A single turn carries every row of the set below to another of its rows. Some are shown first; where does it send the rows asked next?
Tiduk: [ 26.2  -6.3  -4.0  -7.4   7.4  -3.0   0.9   0.9   3.6  24.3  23.7  15.2
   8.1 -29.6  -1.8  -7.7  -8.9  -0.7  -3.5  -8.7 -29.4 -15.9]
nep: [ -6.8  18.9   2.3 -31.6 -17.4  -5.5  -9.8   8.6  -6.6  10.1  -4.2  27.3
   1.3   0.4   5.6   7.2   3.0   5.3  22.6   3.1 -27.4   1.2]
voz: [ -2.9  17.7   6.3 -28.8  14.6 -11.0  15.1   4.4  -3.0   9.2   7.6   6.8
   7.5 -28.7   1.7 -13.6   4.9   5.0  17.5  -5.4 -19.0  -6.4]
voni: [-13.5 -15.0   6.0  -5.6 -23.9  15.1  10.3   5.7   9.9  15.3  -5.3  27.8
   5.6  15.2  -2.3  27.7   4.0   8.9  14.7  -2.6   4.0 -15.1]
nov: [  0.4  16.6 -20.9  21.3   3.8  -9.0  24.0  19.6   4.6  18.6   5.1  -0.4
 -18.3 -13.0  -1.3   2.0   3.2 -33.8  -3.8  -8.3  -4.4   9.3]
tefek: [ 14.9  24.3 -21.7 -14.7  12.3 -14.9  -0.5  10.1  -0.8   5.1  28.0  17.6
   4.9  -8.4  -9.0 -11.2   7.3 -16.2   3.6  17.5 -20.9  -5.1]
ropon: [-12.6 -11.0  11.5  10.5  -0.6   2.1   7.0  -4.4 -15.2  -7.8  -0.5  -1.4
   3.3  19.1  -5.2 -29.7 -31.9  24.2   5.2   6.2  19.8   5.6]
mip: [ -1.8 -15.2 -10.2  40.3  21.9  21.3   9.9  -4.2   0.0  -6.2 -16.9  12.0
  -8.1   6.5  12.9   2.4  -0.5  -7.5 -22.0  -5.8  -2.6  -3.3]
tuvi: [ -2.0  10.8   1.3 -18.9 -43.8  14.0  11.1  16.4  -1.1  -1.7   0.9  -3.9
  -1.6 -16.9  -1.6 -13.6   8.6  -5.0   6.9  -1.6  -7.1 -16.5]
poki: [ 11.5  -0.8  -8.2   2.7 -15.2   0.8 -16.4 -16.3 -24.4  -6.2   4.1  11.3
  10.3  12.8  10.6   0.5   3.5  28.7 -28.9   3.8 -15.7  10.8]
rofun: [-11.6  13.9   1.8  14.3 -13.2 -24.0  11.2  -0.7   9.8  -0.6   4.8  15.0
  -8.2   3.9  -1.0  33.7 -10.6  -5.0  18.7   2.1  20.8   7.7]
Gogi: [  2.1 -20.9  -4.0  -6.2  33.1  17.6 -14.5   5.8   0.1  -3.3 -16.5  -5.6
  -8.2  -2.6  -3.1   1.8   8.3  -1.6  -3.9  -9.6  29.7  -3.5]
Kot: [ 22.2  14.6  -8.8   5.7  -4.6   3.7  37.1   9.5   1.3 -20.2  12.5   9.4
   6.7  13.8  -4.2   4.5  -3.8   3.4   4.9  19.7  14.9   1.7]
kibov: [ -3.2   0.4 -26.6  21.4 -23.4  -1.8 -22.0   2.7   9.3   1.8   7.2  20.2
  18.3 -11.7  10.0  -0.5  26.8   6.6  -6.3  14.1 -20.6   2.2]
Luvil: [ 15.9  -4.0   1.3  20.8  -5.0   9.2  25.3 -13.0  16.5   3.3  28.5 -20.1
   9.4  -8.5 -24.8   8.9 -19.1  -0.3  -0.2   5.0  -1.4 -15.0]
fiza: [  0.5  -8.8   8.6   5.8  20.2  -7.7 -11.4   1.3 -22.0  -7.0  28.6  -5.1
 -24.0   6.8 -31.0 -25.0 -10.4 -15.6   3.7  -3.5   2.7 -11.9]
tafog: [ -3.1  -0.2   7.9  28.1  18.4  -2.5 -15.9   1.1  -3.2  -6.2 -20.0  -1.3
  30.4 -19.5  -5.7  -9.9  13.4   1.6  -9.9  -7.7  14.8 -10.2]
Gos: [ -5.3  -2.3  14.3  27.3   9.6   6.2  -4.3 -18.2  10.5 -13.5  -0.3  -0.9
  -0.9  18.2  -5.6 -16.4  15.1  -3.6  -6.6  -6.8  18.9  34.0]
rizen: [ -9.1  15.1 -14.4  27.2 -30.4  19.2  -5.2 -28.8  -2.8 -15.8   2.9  -8.9
   5.7   7.6 -16.4 -10.4  18.3   0.8  -2.2   3.2  -4.1   0.1]
vuluk: [ 15.1  20.4  -6.2   9.2   0.1 -27.0 -17.4  14.9   6.7   8.3   2.0  27.1
   1.6 -13.4 -12.6  13.2  -4.3 -26.1  11.2   1.1 -14.9  -0.6]
Zun: [ 11.4 -25.7  11.2 -14.2   3.6  -6.8  15.6   3.4 -17.8   8.5  23.1   2.5
 -24.3   8.4 -16.7 -18.9 -18.3  -9.2   2.1  -6.1  -7.7 -10.1]
vidil: [-13.3 -17.4  10.4  10.4   0.5  22.6 -17.9 -12.8   9.9 -26.5   7.7  -6.0
 -11.4  15.9   0.1  -9.8  -3.6   0.9 -30.2  13.7  -2.1   4.5]
zoz: [-28.7 -17.3   4.1 -13.6   6.7 -14.3 -14.3  -1.9  -9.3  -8.6  21.0   5.7
   7.3   7.0  -7.7 -24.3   8.8  21.0  16.5  17.4 -11.7  -5.0]
Zisip: [  5.3  24.0  -4.2  24.2   1.5  -4.8  11.0  20.5 -13.3  12.1  -6.6   7.7
 -12.7 -21.8  16.8  -2.3   2.3  -4.8  -1.9 -18.6   6.4  25.1]
Rigo: [-2.7 -0.7  1.2 -7.6  7.1 26.9 45.6 -9.2  2.7  6.0  3.8 -9.8  1.2  6.1
 -1.9 12.4  7.0 14.3 11.9 -0.9 -9.8 -9.9]
vusus: [ -9.2 -18.1   7.7 -13.7  16.7  -8.2 -14.0  -4.1   8.8  22.3  10.5   9.7
  -5.0  -7.9 -11.5   1.5 -22.5 -12.7  22.8 -10.7 -27.2 -16.0]
tur: [-24.8 -10.1 -25.3   2.2  26.0   6.9 -14.2 -19.4   2.9   2.7  14.2  -8.6
   6.9  22.2  15.9 -18.2  -6.9   6.0   9.2   6.8   6.1   6.1]
Libo: [-16.8 -11.8   8.7   7.5  -5.3  -6.1  -1.0 -10.1   3.1  10.2  20.6   7.9
  -9.9  17.2 -40.4  28.9 -10.4  -8.1   3.3   7.2  -5.3 -18.5]
dokom: [ 14.8   3.3 -13.1   9.7 -11.3  14.3 -22.5 -10.5 -14.4  13.3  -3.4  -8.9
   2.2  -8.2 -23.1  14.2  18.5   8.1 -24.8  -6.4   7.2  20.4]
Sema: [ -5.1  -7.4 -14.5 -12.0 -30.2  40.8 -12.9  11.6  -4.2   8.6   9.7   1.0
  -6.4  -2.2   9.8 -16.8   6.2   2.9  -0.1   0.7 -19.9 -16.5]
momub: [ -8.7 -21.9   3.0  31.7  32.2 -24.3  -5.6   0.0   0.0  10.5   1.0  14.0
   2.2 -21.3   7.3   1.4   2.4   6.4  -4.7  -7.4  -9.5   7.6]
mosa: [-19.3  -1.8  11.4  19.5 -11.4  26.1  -3.3   4.9   9.2  10.2 -13.9   1.8
  12.0   4.7   0.2 -14.5  -2.8  17.5 -25.8   4.7   3.6  27.3]
supo: [ -6.1   2.0 -19.0 -20.8  -4.7   9.6 -20.9   4.0  -4.5   4.3  10.8 -15.7
  -6.4   7.3   1.7  -5.8 -16.4  19.0  -7.7  20.4  21.7  19.5]

voz -> Tiduk
Gos -> mosa
And these:
dokom -> supo
Rigo -> Luvil
nep -> vusus
kibov -> zoz
Sema -> fiza
voni -> Libo
poki -> tur
tuvi -> Zun
mip -> rizen

